In the data rows, the value 50 means zero.
The rows of a group all lie on one hidden flat surface, such as a line or a plane, and a surface may be shifted away from zero. There are 4 groups. Groups are numbered from 0 in the order they first appear among the rows asked about.
The table:
tensor([36, 36, 54, 53, 40, 53, 63, 73, 48, 60, 72, 36])
tensor([55, 54, 47, 58, 52, 36, 66, 31, 34, 41, 44, 57])
tensor([63, 49, 53, 52, 38, 37, 40, 27, 30, 46, 59, 51])
tensor([69, 53, 44, 52, 42, 40, 51, 35, 35, 41, 53, 67])
tensor([46, 49, 54, 51, 42, 41, 50, 42, 22, 54, 64, 47])
tensor([39, 30, 41, 50, 37, 58, 51, 49, 74, 54, 53, 39])
tensor([32, 41, 46, 36, 54, 53, 59, 58, 48, 46, 35, 31])
tensor([25, 33, 41, 48, 39, 63, 51, 35, 49, 60, 54, 48])
tensor([37, 54, 47, 46, 66, 48, 72, 45, 43, 54, 36, 42])
tensor([61, 42, 53, 42, 37, 34, 27, 61, 55, 43, 54, 50])
tensor([71, 62, 50, 69, 53, 55, 56, 38, 42, 62, 63, 62])
tensor([63, 55, 54, 47, 36, 41, 44, 28, 33, 48, 57, 57])
tensor([53, 51, 64, 51, 42, 48, 58, 84, 47, 63, 83, 40])
tensor([61, 67, 58, 53, 70, 39, 46, 49, 41, 42, 40, 67])
tensor([53, 33, 48, 45, 41, 34, 38, 71, 50, 49, 82, 52])
tensor([68, 44, 53, 54, 49, 36, 47, 56, 67, 46, 54, 62])
tensor([72, 43, 52, 51, 36, 41, 62, 59, 54, 45, 57, 27])
tensor([39, 41, 51, 45, 46, 48, 42, 38, 34, 57, 68, 57])
tensor([42, 59, 58, 56, 64, 46, 42, 41, 40, 56, 48, 72])
tensor([36, 40, 46, 35, 52, 54, 45, 36, 50, 49, 51, 42])
tensor([67, 58, 56, 50, 50, 54, 47, 67, 59, 37, 29, 49])
tensor([39, 52, 66, 46, 50, 63, 56, 54, 46, 70, 55, 23])
tensor([36, 38, 55, 39, 41, 49, 48, 56, 43, 59, 74, 36])
tensor([34, 48, 50, 46, 64, 57, 72, 48, 43, 51, 40, 39])
tensor([39, 48, 39, 50, 53, 55, 50, 50, 76, 44, 36, 66])
tensor([71, 46, 48, 47, 41, 42, 56, 58, 66, 47, 52, 46])
tensor([56, 57, 39, 68, 50, 62, 61, 76, 69, 51, 56, 61])
tensor([38, 53, 62, 43, 45, 43, 66, 51, 33, 45, 52, 60])
tensor([42, 43, 44, 32, 52, 42, 65, 50, 36, 31, 36, 36])
tensor([24, 36, 44, 44, 43, 58, 42, 41, 52, 57, 63, 56])
tensor([45, 57, 39, 49, 55, 68, 46, 56, 69, 47, 32, 46])
tensor([44, 55, 54, 60, 66, 68, 49, 55, 59, 72, 58, 40])
tensor([63, 52, 53, 57, 50, 61, 26, 61, 59, 64, 65, 46])
tensor([37, 52, 58, 51, 53, 47, 71, 63, 56, 41, 44, 58])
tensor([72, 66, 58, 55, 60, 36, 45, 56, 35, 45, 47, 69])
tensor([40, 54, 61, 52, 49, 39, 71, 57, 39, 50, 48, 67])
tensor([54, 39, 55, 39, 43, 34, 34, 54, 42, 52, 74, 49])
tensor([65, 53, 53, 52, 42, 42, 33, 24, 31, 49, 60, 53])
tensor([58, 55, 50, 53, 53, 46, 72, 33, 34, 48, 43, 61])
tensor([61, 62, 61, 53, 61, 36, 47, 45, 25, 53, 48, 66])
tensor([36, 37, 48, 31, 48, 52, 41, 63, 58, 44, 47, 35])
tensor([72, 54, 53, 57, 61, 35, 41, 51, 55, 48, 54, 67])
tensor([61, 32, 45, 49, 46, 44, 49, 52, 69, 48, 64, 55])
tensor([67, 42, 48, 61, 52, 38, 45, 63, 59, 39, 68, 68])
tensor([26, 41, 49, 43, 42, 66, 51, 48, 55, 56, 54, 33])
tensor([65, 49, 46, 51, 45, 49, 34, 32, 42, 46, 58, 40])
tensor([64, 53, 46, 60, 59, 43, 47, 51, 59, 44, 46, 72])
Some new rows, each followed by its group:
tensor([48, 48, 40, 61, 47, 54, 64, 83, 61, 51, 68, 54]) 0
tensor([43, 33, 47, 45, 49, 44, 47, 39, 57, 58, 70, 64]) 1
tensor([56, 47, 38, 55, 56, 47, 47, 42, 61, 39, 39, 64]) 0
tensor([35, 28, 41, 44, 47, 49, 44, 39, 67, 54, 65, 60]) 1
tensor([50, 51, 55, 46, 40, 38, 51, 34, 23, 46, 53, 57]) 2
tensor([44, 39, 35, 55, 44, 55, 60, 79, 66, 39, 63, 62]) 0
tensor([38, 42, 50, 50, 60, 73, 45, 65, 63, 62, 57, 30]) 3
tensor([44, 57, 47, 48, 45, 69, 55, 60, 52, 49, 36, 22]) 1
tensor([42, 50, 52, 47, 60, 61, 59, 75, 70, 54, 52, 44]) 2
tensor([41, 34, 50, 48, 41, 49, 52, 36, 43, 56, 80, 50]) 1
tensor([51, 43, 46, 44, 40, 51, 54, 60, 81, 44, 43, 45]) 1
tensor([65, 61, 50, 60, 66, 55, 46, 53, 60, 52, 42, 70]) 0
tensor([72, 62, 57, 57, 52, 38, 57, 61, 52, 43, 45, 45]) 1
tensor([50, 71, 56, 54, 58, 57, 51, 56, 29, 43, 35, 44]) 1
tensor([62, 41, 52, 45, 43, 39, 47, 54, 71, 45, 56, 66]) 1
tensor([33, 34, 35, 44, 38, 47, 54, 71, 51, 49, 73, 45]) 0
tensor([65, 43, 44, 53, 57, 62, 29, 45, 60, 58, 53, 35]) 2
tensor([49, 38, 57, 40, 54, 40, 34, 47, 41, 58, 63, 48]) 0
tensor([58, 62, 50, 69, 64, 63, 55, 43, 48, 67, 55, 54]) 3
tensor([42, 50, 63, 46, 40, 31, 60, 38, 28, 43, 52, 61]) 2
tensor([32, 49, 52, 41, 61, 55, 51, 62, 56, 54, 48, 25]) 3
tensor([33, 50, 51, 51, 59, 52, 64, 72, 61, 52, 46, 55]) 2
tensor([63, 51, 50, 47, 37, 45, 37, 29, 35, 46, 53, 47]) 2
tensor([46, 57, 53, 63, 65, 66, 57, 53, 51, 70, 57, 42]) 3
tensor([42, 53, 56, 44, 40, 41, 61, 38, 25, 47, 53, 58]) 2
tensor([37, 68, 49, 53, 60, 63, 51, 45, 46, 50, 31, 58]) 1
tensor([35, 37, 44, 33, 49, 49, 51, 61, 52, 38, 47, 30]) 3
tensor([50, 54, 55, 58, 65, 72, 42, 63, 60, 70, 59, 46]) 3
tensor([37, 35, 40, 46, 36, 56, 46, 40, 63, 57, 65, 49]) 1
tensor([49, 44, 43, 31, 35, 35, 47, 56, 49, 32, 44, 39]) 3
tensor([55, 48, 41, 34, 36, 36, 44, 57, 39, 31, 40, 44]) 3
tensor([39, 39, 51, 38, 53, 49, 49, 36, 47, 54, 44, 41]) 0
tensor([38, 54, 53, 51, 55, 46, 71, 74, 58, 45, 48, 56]) 2
tensor([66, 42, 42, 53, 55, 61, 33, 50, 68, 61, 44, 43]) 2
tensor([56, 53, 58, 49, 35, 39, 47, 29, 27, 46, 54, 57]) 2
tensor([56, 65, 49, 64, 64, 63, 61, 39, 41, 63, 53, 57]) 3
tensor([56, 37, 48, 49, 33, 51, 53, 47, 61, 48, 68, 38]) 1
tensor([40, 67, 48, 49, 64, 59, 41, 58, 63, 46, 26, 61]) 1
tensor([55, 56, 56, 59, 55, 71, 40, 50, 53, 69, 64, 50]) 3
tensor([42, 59, 53, 44, 60, 48, 44, 42, 22, 52, 43, 60]) 1
tensor([43, 61, 43, 54, 51, 71, 58, 62, 58, 53, 28, 33]) 1
tensor([67, 58, 47, 62, 50, 52, 46, 42, 44, 58, 62, 71]) 3
tensor([55, 31, 45, 45, 37, 41, 50, 58, 64, 51, 65, 40]) 1
tensor([48, 45, 43, 55, 47, 61, 55, 61, 77, 50, 40, 38]) 1
tensor([58, 50, 54, 49, 41, 40, 43, 25, 36, 40, 51, 54]) 2
tensor([64, 49, 47, 53, 39, 46, 35, 25, 39, 45, 56, 43]) 2
tensor([67, 49, 44, 46, 46, 48, 30, 31, 43, 48, 50, 45]) 2
